In the data rows, the value 128 means zero.
Every row has a hidden score. How much higher is the second row's score than the first row's in each pair? 10 means about the same, 20 much higher and 0 much lower. The score is a weighted sum of the row's numbers plus the product of two more (or one squared), each taken from its middle value.
[100 109 158 181 144 167 123 107 117 120 162  69 177 107 163 102 134  81]
[ 87 130 136 147 151 183 171  73 153 220 147 117 107 146 106  57  65 115] 8
[ 68 109 136 161 130 143 149 107 115 150  73  73 124 137 141 104  94 182]
[120 142 130 132 154  89 122 110  93 103  95 140  99 113 117 145 106 162] 11
[165  97  91  65 129  82 135 162 124 107  98 153 157 121  97 171 167 186]
[183 165 114  94 150 121 149 182 137  87 114 104 146 108 116 151 128 140] 10
[129 186 119 154  82  88  86  65  92 128 102 113  72 143  77 122  97 110]
[123  95 132  58 195 119 175 163 197 130  95 144 156 114 118 172 162 180] 9
[107 131 102 142 138 138 123 116  81  80 166 166 135 119 149 128 156 116]
[ 95 106 137 148 142 131 131 146 119 107 121 124 161 140 150 125 167 135] 10
[116 101 128 122 120  92 121 124 128  89 121 115 117 159 119 142 141 135]
[128 157 111 110 159 134 180 108 162 171 171 121 124 121  96 119  98 136] 12
[ 80  76 145 153 133 105 125 159  97 114 100 102 162 146 169 138 126 146]
[116 181 138 169  54 117  84  88  84  87  72 115  67 153  73 123 150 113] 10
[109 128 131 166 103 114 149 130 156 211  91  80  95 189 123  87  71 176]
[ 93 132 142 164 104 128  80  90 126 149 111 121  83 147 110  83 106  89] 10
[174 145 111  70 166 116 158 170 175 156 115 120 171 132 114 152 138 155]
[ 94 110 144 153 170  92 153 162 151 121  59 108 114 147 124 147 125 194] 12
[125 102 156 150 125 164 124 141 132 113 157  92 139 115 150 100 143  95]
[113 114 145 145 140 158 108 185 109 100 115  83 152 138 164 115 159 129] 11
[117 133 154 148 122 139 138 182 115  86 148 137 136 166 129 112 165 110]
[180  90 113  82 128 139 181 153 114 106 127 141 164  91 110 132 134 181] 7
[122 116 142 152 108 185 147 108 150 176 151 128 107 159 102  70  85  90]
[186 121 116 118 131 121 156 134 114 139 123 130 112  93  99 114 109 165] 10
[158 186 105 106 127 134 126 148 171 144 138 119 108 161  99 129 152 111]
[109 133 146 157 125 108 137 109 165 148 143 128 111 174 115 100 103 109] 6
[153 171 132 149 115 134 108 133 107  83 177 143 130 112 136 122 172  83]
[178 136  90  45 123 129 132 163 146 140 186 194 142 144 127 127 183  76] 11
[118 127 136 166 147 123 160 104 157 163 150 124 126 139 108  88  53 143]
[ 83 114 153 123 135 101 122 110 135 130  88 162 108 130  97 113  98 140] 6
[212 173 120 108 110 130 135 158 119 148 171 126 148  62 118 134 123 141]
[100  92 140 129 104 139 130 154 106 102 137 161 167 158 186 134 146 123] 8
[170 152  92  91 142 141 129 141 109 102 171 131 150 101 134 157 173 114]
[ 91  70 177  97 160 156 147 134 114  81 115 136 136 132 141 129 134 127] 7
[111  96 153 126 102 176 171 129 147 147 100  75  97 157 102  75 105 159]
[106  68 157 136 126  88 108 140 107 103 125 187 144 145 164 157 143 127] 5
[101 153 161 160 140 171 139 116 153 146 158 104 133  97 132  95 118  89]
[144 146 136  89 180  97 112 150 128  84 141 173 171  55 164 192 166 155] 12
[147 105 124 105 128 119 139 168  99  88 130 149 158 167 152 137 156 149]
[ 90 154 140 184 148 100 123 104 157 181 101 126 124 122 150 105  91 129] 12
[140 117  99  83 152 160 185 156 142 125 132 115 187  71 130 142 117 170]
[130  99 124  84 150 146 115 161 118  98  95 132 138 130 160 161 170 137] 14
[ 86  74 122 123 129 150 118 165  81  98  96 171 142 177 172 134 172 125]
[212 175  98 108 121 116 112 186 123 124 154  94 137 145 102 131 163 109] 11
[186 191 100 119 136 128 122 163 147 123 145 115 116  84 113 135 133 148]
[161 123  97  94 124 123 118 158 148 129 116  87 130 141 133 144 148 128] 8
[106 179 141 154 131 157 153 137 145 123 135  77 120 131  85  87 110 154]
[ 88 102 151 132 167 131 158 154 160 132 112 146 150 131 159 132 120 146] 5
[110  97 145 151  65 175 150 114 114 145 122  69  99 180 104  68 115 125]
[139 144  98  79 146 119 124 138 155 121 157 162 148  95 153 170 145 140] 2
[102  74 148 143 135 144 144 130 101 102 115 101 128 118 126 107  99 149]
[102 125 135 146 135 129 162  87 140 159  99 132  79 152  88  90 105 132] 9
[ 83 119 136 170 129 133 102  80 159 161 130 152 106 118 129 123  83  84]
[ 79  74 130 130 150 147 159 175 102  82 135 152 200 161 189 129 166 132] 12
[129 135 128 165 109 119 166 114 142 217  73  73  90 179  98  76  65 167]
[186 176 127  77 140 111 152 153 150 126 123 104 145  74  90 151 119 200] 13
[143 147 125 110 148 101 143  99 113 134 145 130 131  57  97 140  95 160]
[148 139 122 133  90  75  79  91  93 139  81 155  67 149 113 156 156 124] 3
[141 148 137 128  86  92  63 113 106 124  95 159  78 150  93 137 116 111]
[161 101 138 149 117  99 174 109 114 181  88 115  92 145  95  90  59 202] 11
[189 159 114  80 155 127 159 133 161 140 177 154 165  98 111 147 119 147]
[101 139 145 173 128 140 135 102 152 153 134 101 130 139 114 100  83 142] 13
[ 90 128 119 117 127 100  99 108 107 126  84 199 101 173 122 137 144 136]
[157 177 115 158  85  83  85  52 100 154 134 161  83 124  71 126  64 123] 17
[169 145 116  89 129 121  93 174 107 102 123 124 142  94 129 152 158 124]
[123 153 122  77 179 113  67 175 181  76 154 171 179  63 208 209 206 109] 9
[ 93  90 150 129 158  83 142 138 117 116  56 145 107 155 113 154 133 191]
[133 114  94 132  95 170 170  96  77 196 103 118  61 164  72  58  76 147] 13
[ 93  83 143 150  83 160 169  52 122 185 158 149 112 178  96  64  59 106]
[177 156 102  44 160 113 164 162 146 141 154 190 144  69 116 152 138 162] 11
[100 136 108 165 154 113 133 126 169 154 114 140 153 158 153 126 146 116]
[144 179 121 131  62 136  43  72  92 115 122 135  52 130  70 125 136  85] 9
[121 184 115 182 129  87 101  71  91 113  98 117  91  96  93 117  93 141]
[141 171 122 153  93  88  90  69 111 142 133 111  86 106  99 127 114 107] 4
[156 182 121 160  90  70  47  55  76 130 127 146  50  89  80 141 115 109]
[165 132 113  38 153 145 172 154 152 140 163 148 168  87 119 146 135 137] 4
[ 91 164 116 185 182 163 164 107 170 158 176 115 160 125 136 102  96 122]
[ 96  81 160 158 134 154 157 136  90  62 145  92 176  73 172 126  97 126] 5
[136 166 133 163  84 113  52  89 125 100 139 125  93 126 112 127 137  79]
[145 183 106 140 103 107  75  88 116 126 118 115  82 109  86 152 156 120] 11
[146  89 140 104 139 131  88 151 111  84 132 151 148 102 179 176 168 110]
[158 144 113 143  94  88  69 104  96 122 107 148  65 152  78 123 117 117] 12
[132 131 114 135 143 125 123 172  95 101 145 121 167 135 179 149 133 139]
[146 114 115  84 170 108 116 166 133 139 112 127 144 125 163 161 164 134] 9
[106 157 126 171 144 164 109 141 143 142 127 114 117 150 138 103 143  92]
[ 94 164 145 155 121 173 155 111 148 169 143  84  90 160  90  80  76 123] 10
[143 106 111  93 134  76 112 161  72  79  88 166 115 176 117 150 150 140]
[109 104 167 159 132 152 144 125 153 162 166 114 142 121 161  98  76 107] 11
[138 121 127  86 167 139 148 132 142 108 146 131 189  65 167 169 131 135]
[161 140 131  71 154 153 164 133 143 111 187 141 161  66 113 158 138 125] 11
[ 99  64 145  69 180 133 194 151 154 128  54 148 179  89 112 156 129 243]
[130 125 101 100 125  82 138 140 117 132 124 180 119 168 106 141 125 144] 11
[121 115 134 151 145 120 115 149 117  96  95 116 106 143 127 145 145 135]
[107  84 155 146  89 132 156  99 121 186 153 109  94 144 133  61  52 127] 9
[104 126 127 136 110 169 145 122 165 151 172 103 137  98 139 112 110 111]
[119 134 107 151  84 177 150 115 125 186 133  91  90 188  84  42  69  97] 11
[111 121 140 162  96 142 109 115 151 129 176 157 121 148 131 102 139  70]
[112 105 132 140 141 120 122 137 123  97 114 143 125 147 129 135 148 116] 10
[164 113 105  85 142 127 112 185 117  87 128 113 151 105 144 181 183 136]
[156 130  86  68 142 133 159 163 121 106  98 147 150 106 129 160 136 203] 8
[ 96 115 133 157 133 166 142 139 133 162  97  91  89 154  85  72  86 130]
[148 112  97  41 170 147 179 143 196 172 124 167 162 113 111 141 133 139] 7
[110 168 121 172 127 146 153 107 155 176 124  96  99 145  84  66  89 138]
[117 161 140 153 156 142 153 153 155 137 156  58 160 128 123 107  93 146] 15
[ 93 141 164 180 120 165 123 116 144 154 135  75 117 124 141  95 104 108]
[125 164 134 174 119  92 173 129 108 158  75  85  83 208  75  71  75 202] 11
[116  67 143 152 103 129 115 170 108  85  98  93 129 162 136 118 134 124]
[179 183 151 141  88 103  88 110 142 107 126  98  76 133  61 125 129 106] 10
[ 90 104 129 167 110 137 112 137 144 139 132 142 119 166 139 114 133  85]
[101  84 151 147 132 155 161 134 142 155 186 120 161 137 149  89 108  85] 11
[132 186 108 141  79 136  82  60  51  86 127 129  83  94  80 124 129 100]
[151  78 139 111 147 129 108 179  97  72 112 163 156 145 168 151 180 109] 11
[138 115 107  68 132 121 149 190 132 139 101 137 143 133 127 159 147 178]
[142 149  89 135 115 134 112 152 122 143 137 116 109 128 144 141 131 127] 12
[154 110 127 102 164 106 170 113 156 165  89 142 150 106 100 151 118 198]
[105 120 105 144 146 115 176 102 145 159 143 141 123 146 109 116  90 155] 13
[ 85 150 158 160 116 134 110  84 179 192 143 101  99 110 122 100  77 112]
[155 100 146 130 158 139 172 142  96  82 182 153 188  93 166 142 169 123] 10
[123 125 164 170 135 157 123 131 140 132 151  91 145 145 121  93 116  92]
[153 195 114 150 116  66  92 118  98 125  70 131  95 134 105 153 135 154] 9
[114 166 143 166 148 142 162 102 148 167 127  79 114 155 101  81  86 141]
[105  72 150 130 132 110  90 144  98  75  83 125 119 155 164 154 155 135] 8
[120 106 105 127 120 113 120 134  92 122  87 131 125 153 136 151 138 160]
[ 94 106 108  84 128 113 172 156 149 123  93 153 152 175 116 151 154 183] 10
[134  92 126  98 114 154 109 162  91 103 114 111 133 138 139 149 152 126]
[192 174 116 101 153 113 143 147 121 145 151 117 150  56 110 140 107 168] 17
[126 108 143 147 123 157 148 174 124 139 144  87 163 140 153  93 139 121]
[129 151 126  95 151 152  92 137  95  85 147 135 143  81 149 161 181  88] 10
[136 131 106  89 154 121 161 134 167 152 134 152 152  96 138 147 106 128]
[ 81 112 137 119 147 162 130 138 166 124 150 147 145 138 120 110 140 117] 13
[108  69 140 136 136 124 126 150  93 117 123 135 177 134 221 143 136 122]
[114 106 117  97 138  94  95 141 137 105  99 188 147  87 148 190 171 135] 8
[113 134 133 133  91 150 142 105 141 167 116  93  79 181  83  78  82 122]
[129 161 133 149  99 110 106  68 115 107 118 124  75  99  92 136 118  94] 8
[161 101 120 134  93 147 201 120 135 193 124  84  91 202  71  60  58 156]
[125 157 105 145 121 105 102 153 129 143 127 134 144 184 150 132 164 116] 9
[135 128 142 148 103 139 185 116 134 170 104 101  95 164  76  79  74 166]
[173 144 113  79 117 130 128 139 111 115 165 142 120  83  67 150 137 109] 11
[122 142 146 181 129 141 126 135 155 139  87  70 103 142  94  92 116 156]
[ 80 136 165 148 142 155 135 115 145 142 177 128 143 118 150 109 116  80] 8
[140 115 124  83 155 117 127 155 127 119 126 154 152  91 160 152 124 143]
[ 87  82 137 144  92 139 110 153 110 100 126 147 127 168 144 108 143 105] 10
[160 129 129  80 127 136 127 168 135 161 178 162 165 156 170 132 159  86]
[131 128 113 125 158 120 134 135 124 132 150 147 185 143 164 146 134 121] 6
[125  98 118  77 212 115 173 134 168 187  62 130 149  61 117 154 100 224]
[124 103 119  97 142 140 153 116 146 141  68 128 137  48 118 168 101 179] 1
[139 141 127 123 193 113 127 156 192 105 145 134 173  67 188 192 160 119]
[152 101 138  94 127 124 122 169 105  83 102 123 166 116 142 167 155 149] 10
[134  91 141 150  89 116 163 109 126 142 105  90 111 155 100  66  86 155]
[133 135 119  94 167 121 132 183 142  93 114 127 182 105 147 181 142 163] 12
[128 157 122 139  74 132  56  87  95 109  86 128  44 127  63 134 154  97]
[ 77  96 136 178 118 183 129  90 153 150 147  98 152 154 143  77  80 106] 10
[183 166 117  75 138 173 162 176 127 103 130  88 136  77 125 142 169 157]
[115  84 119 127 117 113 154 144  81 124 107 120 133 190 166 131 145 157] 9
[156 121 136 123 186  83 166 163 144 135 118 126 192  90 166 180 141 181]
[190 191 109  67 138 148 157 118 166 183 225 177 152  88 122 128 137 104] 10
[104  94 145 122 101 172 136  91 135 162 173 120 106 141 100  71  89  79]
[201 147  78 103 139 126 184 149 121 126 146 117 155  79 119 136 116 181] 12
[ 94  50 153 129  92 140 110 137  71  88 133 142 151 165 162 143 172 123]
[124 152 123 145 143 122 143 118 160 174 156 120 148  99 133 117 102 118] 12
[108  64 136 149 109 116  83 130  59  93  85 147 139 162 164 134 143 121]
[200 177  80  70 119  97 130 171 159 169 170 142 139 175 122 149 121 121] 13
[124 120 102 184 127 118 105 138 101 122 135 127 133 133 148 121 136 122]
[119 107 133 154 125 153 181 128 147 169 145 104 159 139 117  83  80 140] 6
[120 134 141 108 112 124 111 127 114  79 109 133 107  90  88 153 150 124]
[114  84 136 127 149  84 142 163 113  92  63 147 148 165 151 161 148 180] 10
[131  91 172 132 126 129 120 140  93  82 145 124 154 120 162 141 181  99]
[125 166 156 109 195  96 111 175 205  76 110 131 156 104 163 189 180 126] 5
[172 126 104  87 136 116 135 173 118 107 121 114 139 116 147 152 178 146]
[143  77 155  67 155 119 162 151 149 103  91 185 149  91 110 183 171 191] 3
[125 131 146 144 151 160 143 162 159 146 153  85 166  95 150 125 134 113]
[133 175 114 159  86  73  71  76 117 139  81 149  65 138  99 153 124 139] 6
[151 162 113 133  73 117  63  74  91 130  91 141  57 112  90 126 128  97]
[145 133 127 145 110 117 162 100 135 181  84 102 101 164 109  86  88 149] 14
[114 131 134 130 126 173 136 143 134 102 191 149 143 135 135 122 175  97]
[124 118 106  64 139 122 149 126 136 149 138 162 133 133 142 159 135 117] 10
[ 46 135 156 171 151 134 140 146 163 148 118 103 153 145 159 122 146 142]
[120 141 103 128 122 138 103 113 104  93 163 172 140 127 143 133 145  88] 7
[109 153 133 153 120 130 175  84 134 159 142 115  85 157  82  66  79 140]
[ 84 147 108 143 155 114 157 114 177 170 147 120 136 117 127 109  85 136] 16
[ 86  75 166 155  91 159 154 123 138 171 114 123 102 193  96  64 107 106]
[ 86  66 151 166 117 144 158 106 131 167 109 117 124 155 146  82  73 137] 8
[129 115 129 114 157 143 160 147 170 154 144 135 142 133 122 113 120 142]
[117 125 130 165 154 157 156 177 133 123 147  98 183 127 161 105 135 126] 13
[139 134 128 161 158 141 135 109 115 123 130  94 128  79  96 109 114 116]
[100  94 134 122 126 137 118  87 153 149 144 150  97 108 140 115 105  92] 4
[158 146 105  96 145 116 154 123 146 151 124 123 145 138 117 137 111 153]
[144 126 112 103 155 117 137 138 122 118  89 133 125 112 118 150 112 178] 9
[114  82 135 119 113 121 103 120  80  81  94 151 125 139 151 149 170 130]
[155 145  93  96 142 133 123 145 136 125 147 126 133  93 121 154 162 145] 10
[104 131 154 116 120 183 115 151 125 109  56 101 119 136  90 143 149 134]
[157 170 100 134  82  72  68  97  98 126 109 150  66 148  94 145 129 143] 9
[106 104 165 140 109 179 137 101 153 121 184 125 118 100 119  96 131  54]
[113 102 160 155  95 154 171 119 128 148 131 108  96 156  85  68  96 140] 9
[142 150 100 108 143  85 120 157 120 122 106 156 141 127 141 170 147 161]
[150 151 122 133  90  85  65  70 107 122 116 161  81 113 104 134 133  97] 7
[125 100 122 151 137 105 101 170  90 112  86  92 117 147 153 153 123 156]
[144  90 140 132 145 125 162 162 136 128 144  98 163 114 140 142 124 134] 9
[ 72 105 137 161 122 167 111 114  90 104 130 144 122 159 131  93 137 104]
[106 101 114 153 118 130 129 118  97 107  99 117 115 167 141 115 153 139] 13
[110 114 143 136 103 154 140 130 146 118 179 103 126 138 134  91 148  92]
[153 101 144  65 113 138 127 130 117  87 167 130 160  84 141 168 160 109] 9
[121 153 151 173 164 142 143 135 162 125 162 117 137 108 137 119 115 121]
[127 140 141 159 123 147 112 101 130 130 158  96 118  89 142 117 105 110] 8
[112 121 101 103 159  82 127 164 128 113  85 164 168 145 169 182 154 161]
[114 157 116 133 161 118 152 108 183 201 124  80 133 150 135 121 102 145] 12
[ 94 100 155 143 124 178 152 108 152 175 157 107 120 113 123  86  95 106]
[116  69 167 152 106 157 169 130 139 162 106  86 104 181  85  74  80 143] 10
[136 115 130  97 144 101 120 145 106  84 131 149 166 106 145 170 175 143]
[127 127 144  89 186 116 152 139 150 111  79 150 137  90  91 147 127 162] 9
[160 173 107  96 184 132 148 162 169 157 182 112 169 116 143 145 157 122]
[127 113 129  96 157 105 111 142 136  93 106 168 169  99 193 181 177 129] 6
[109  91 166 143 151 163 132 166 121  72 156 128 179  99 183 118 159 104]
[114 146 116 138 149 137 130 142 136 115 125 105 158 119 138 158 145 150] 11
[128  93 153 126 132 155 136 188 127  91 156 142 155 143 158 122 147  95]
[168 149 118 136  64  80 105  51  84 130 126 157  82  91  98 136  96 112] 7
[140 183  97 141 105 107  64 111  97  95 127 169  99 125 126 147 136 104]
[140 123 124 153  81 150 163  95 117 229  95 114  67 192  90  42  28 148] 9
[103  87 142 157 134 138 112 140  54  70 133 141 141 139 180 111 171 108]
[181 159 142 132  96 110  64  92 104 102 104 129  63 130  53 145 157 119] 7
